In the rows, 128 means zero.
Turns, then the turns between two rows, first turn first; the first pair answered:
G:
[136 138 149 100 106 101 120 127 129 107 126 142 123 121  96 123 103 115
 118 141 109 144 130 144] -> [147 116 134 102 102 108 120 107 134 121 125 138 132 116  95 138  95 136
 124 131 102 140 147 121]
[125 134 138 134 111 133 139 127 129 132 125 128 138 118 132 113  93 160
 138 119 127 119 140 109] -> [112 126 147 142 118 132 137 125 117 142 133 118 132 122 143 126  97 152
 136 114 130 121 129 112]
[ 86  99 147 144 136 111 113 127 126 154 158  93 112 138 157 148 135 154
 130 115 128 132 116 119] -> [ 80 136 164 135 135 101 116 159 129 121 152 115 105 138 143 107 142 126
 122 133 131 136 104 154]
Z:
[133  94 101 131 128 136 132  99 130 147 132 115 125 118 118 160 114 148
 143 122 123 130 137  94] -> [125 111 105 115 139 127 133  94 105 111 119 122 122 117  94 144 108 106
 123 147 104 144 121 130]
[151 147 164 139 132 139 116 192 172 141 143 143 117 127 157 101 154 148
 131 120 165 119 107 136] -> [174 103 122 136 121 153 113 137 174 162 136 127 133 113 151 134 128 182
 141 113 146 112 142  89]
[119  94 151 139 144 139 130 118 107 170 145 111 120 137 172 174 145 143
 133 109 144 121 117 115] -> [125  82 134 124 143 143 130  84  88 152 132 109 126 127 150 180 128 126
 121 126 124 130 121 117]
C:
[118 143 154 132 128 141 107 122 128 112 149 133  96 142 148 118 147 131
 152 123 136 110 111 148] -> [144 141 124 116 109 148 108 104 139  95 131 143 109 123 124 105 132 145
 156 132 119 110 139 137]
[127  89 153 137 128 119 125 161  92 173 122 103  77 141 161 145 147  69
 143 132 160 122  73 194] -> [180 134 106 102  88 121 132 164 139 111  79 154 103 103  99  72 125  84
 148 157 132 116 124 198]
[130 167 162 147 125 118 143 153 118 146 137 155 142 121 121 104 128 132
 112 126 114  95  97 133] -> [153 147 127 138 112 128 142 115 119 144 121 151 160 105 104 116 107 148
 117 129  93  95 123 106]
S:
[138 116 136 143 133 134 121 163 161 161 150 122 119 130 146 134 135 143
 140  98 145 103 131 120] -> [150 100 111 134 127 140 123 135 155 161 138 120 129 121 133 144 120 147
 140 104 131 101 149 105]
[102 143 123 137 142 128  99 196 148 131 148 153 136 111 170 108 186 150
 141  84 132 117 172 104] -> [118 124  97 133 131 135 101 166 148 137 136 147 150 102 158 122 170 167
 145  83 116 111 195  79]
[137 139 125 128 137 117 124 145 189 118 137  90 125 146 109 121  92 164
 136 140  83 150  84 139] -> [138 136 124 125 137 117 124 145 185 118 137  90 127 145 110 123  92 165
 137 141  81 149  86 139]
Pairs:
Each pair is two turns apart.
[ 98 111 121 103 163 111 189 129  77 165 134 113 130 133 151 128  96 109
 142 137  89  34  89 160] -> [114 144 131 108 147 109 193 178 120 166 140 136 127 129 157  93 111 136
 161 125 111  21 105 159] => C, Z
[116  88  94  95 158 130 141  61  73  94 128 111 158 149 115 160  97 126
  93 134  94 153 130 123] -> [121 136 108  83 153 120 143 100  88  53 121 141 157 145  94 107 106 103
  87 151  96 158 125 161] => Z, C
[150 125 114 135 118 137 132 148 166 150 137 147 128 128 144 117 125 178
 141  93 137 121 158  92] -> [103  99 144 149 155 131 125 129 109 165 155 115 110 152 166 162 135 134
 119  99 138 135 109 114] => Z, C
[119  80 152 118 129 119 128 119  94 148 148  98 114 129 158 158 110 136
 118  89 121 138 138 103] -> [107  96 156 107 138 112 123 118  73 123 139 103 111 132 143 148 106 101
 101 111 111 148 122 132] => Z, S
[129 143 125 120 124 121 137 133 121 105 129 138 117 125 123 114 138 115
 119 139 133 132 130 153] -> [149 127 106 124 113 127 139 120 139 123 127 133 126 117 125 126 129 145
 133 126 132 126 155 122] => Z, C
[103 114 165 163 155 133 109 159 134 187 171 106 109 148 189 170 155 150
 133 106 172 112  94 116] -> [175 139  99 128 101 143 120 153 200 147 127 151 142 100 130 111 128 199
 155 116 148  99 172  88] => C, G
[121 157 139 129 138 123 133 148 138 120 130 138 127 126 123 104 141 104
 112 145 124 129 110 155] -> [148 115 102 128 120 137 134 109 151 148 126 123 145 110 121 136 124 149
 126 130 111 118 145 104] => G, G
[122 141 145 147 143 128 158 103 111 138 113 118 118 135 121 150 137 136
 110 141 131 130 107 127] -> [134 161 148 148 135 125 161 133 139 139 117 131 117 133 123 127 147 151
 121 132 144 121 118 126] => C, Z
[104 164 110  96 179 111  91  99 108  99 113 136 128 116 149 132 114  98
 123 131 142 131  64 171] -> [143 144  61  85 154 125  97  68 137 103  97 140 152  93 131 133  91 144
 137 126 123 121 113 126] => G, G
[146 125  92 126 106 156 121 107 114  93 104 134 142  75 110  90  99 117
 129 142 104 135 141 110] -> [ 96 102 136 150 142 148 114 110  71 129 135  97 118 110 154 136 119  90
 116 133 126 140  92 125] => C, Z
[106 123 159 151 133 117 134 134  97 142 137 105 129 147 149 149 127 106
 115 116 133 140  87 150] -> [143 105 104 128 111 132 137  86 110 124 105 113 157 118 110 150  97 126
 120 124 100 139 131 116] => C, C
[ 94 186 184 149 116 124 142 146 116 123 153 112 125 166 144 127 162 107
 123 145 160 111 105 141] -> [139 202 138 120  85 131 150 133 146  89 120 140 148 133 101  87 142 131
 133 159 136 107 155 127] => C, Z
[ 90  93 107 159 156 141 124  66  94 129 115 103 123 133 145 175 134 132
 114 147 118 134 110 127] -> [ 98 142 144 179 146 134 127 161 154 146 135 128 107 144 177 124 168 166
 142 121 166 119 113 133] => C, Z
[112 120 105  97 117 165 131 108  98 136 103 155 131 157 103 112 118  99
 117 131 137 155 115 131] -> [109 131 128 113 114 160 130 152 126 165 126 157 120 173 134 109 143 128
 137 106 173 143 114 124] => Z, Z
[131 104 116 151 127 138 135 128 136 152 143 123 113 129 148 152 128 154
 141 114 137 132 130 110] -> [141 120 119 147 118 134 138 145 154 141 138 138 114 122 140 129 134 163
 146 114 142 126 142 112] => C, S
[142 107 100 123 101 158 122 118 119 162 123 135 171 112 132 155 121 153
 144 119 125 119 131  94] -> [117 159 152 128 118 140 119 180 125 144 135 157 148 126 146 115 151 118
 138 125 154 123  94 146] => C, G
[168 106  81 134 108 177 147 134 155 152 109 132 135 118 143 145 125 154
 163  95 136 107 161 106] -> [138  78  83 128 135 173 139  87  99 144 103 108 132 124 137 183 110 107
 135 115 112 126 128 125] => Z, G
[120 102 126 129 133 110 146 143 114 121 157 119 131 109 154 149 119  92
 129 125 111 156 146 136] -> [123 117 136 132 129 108 148 170 127 123 160 134 124 114 160 134 127 100
 136 119 121 151 145 141] => G, Z
[153 148  93 114 118 120 130 102 129 101 116 125 124 129 110 130 133  97
 108 143  98 126 136 146] -> [169 156  90 118 105 122 131 123 156 110 117 135 127 127 117 115 140 123
 122 132 107 116 154 135] => Z, G
[140 140 164 147 153  98 129 132  90 122 166 124 134 123 168  71 177 127
  78 108 187 123 145 142] -> [175 144 125 123 130 105 136 106 109  96 137 142 155  94 126  48 154 139
  81 122 160 123 180 128] => C, Z
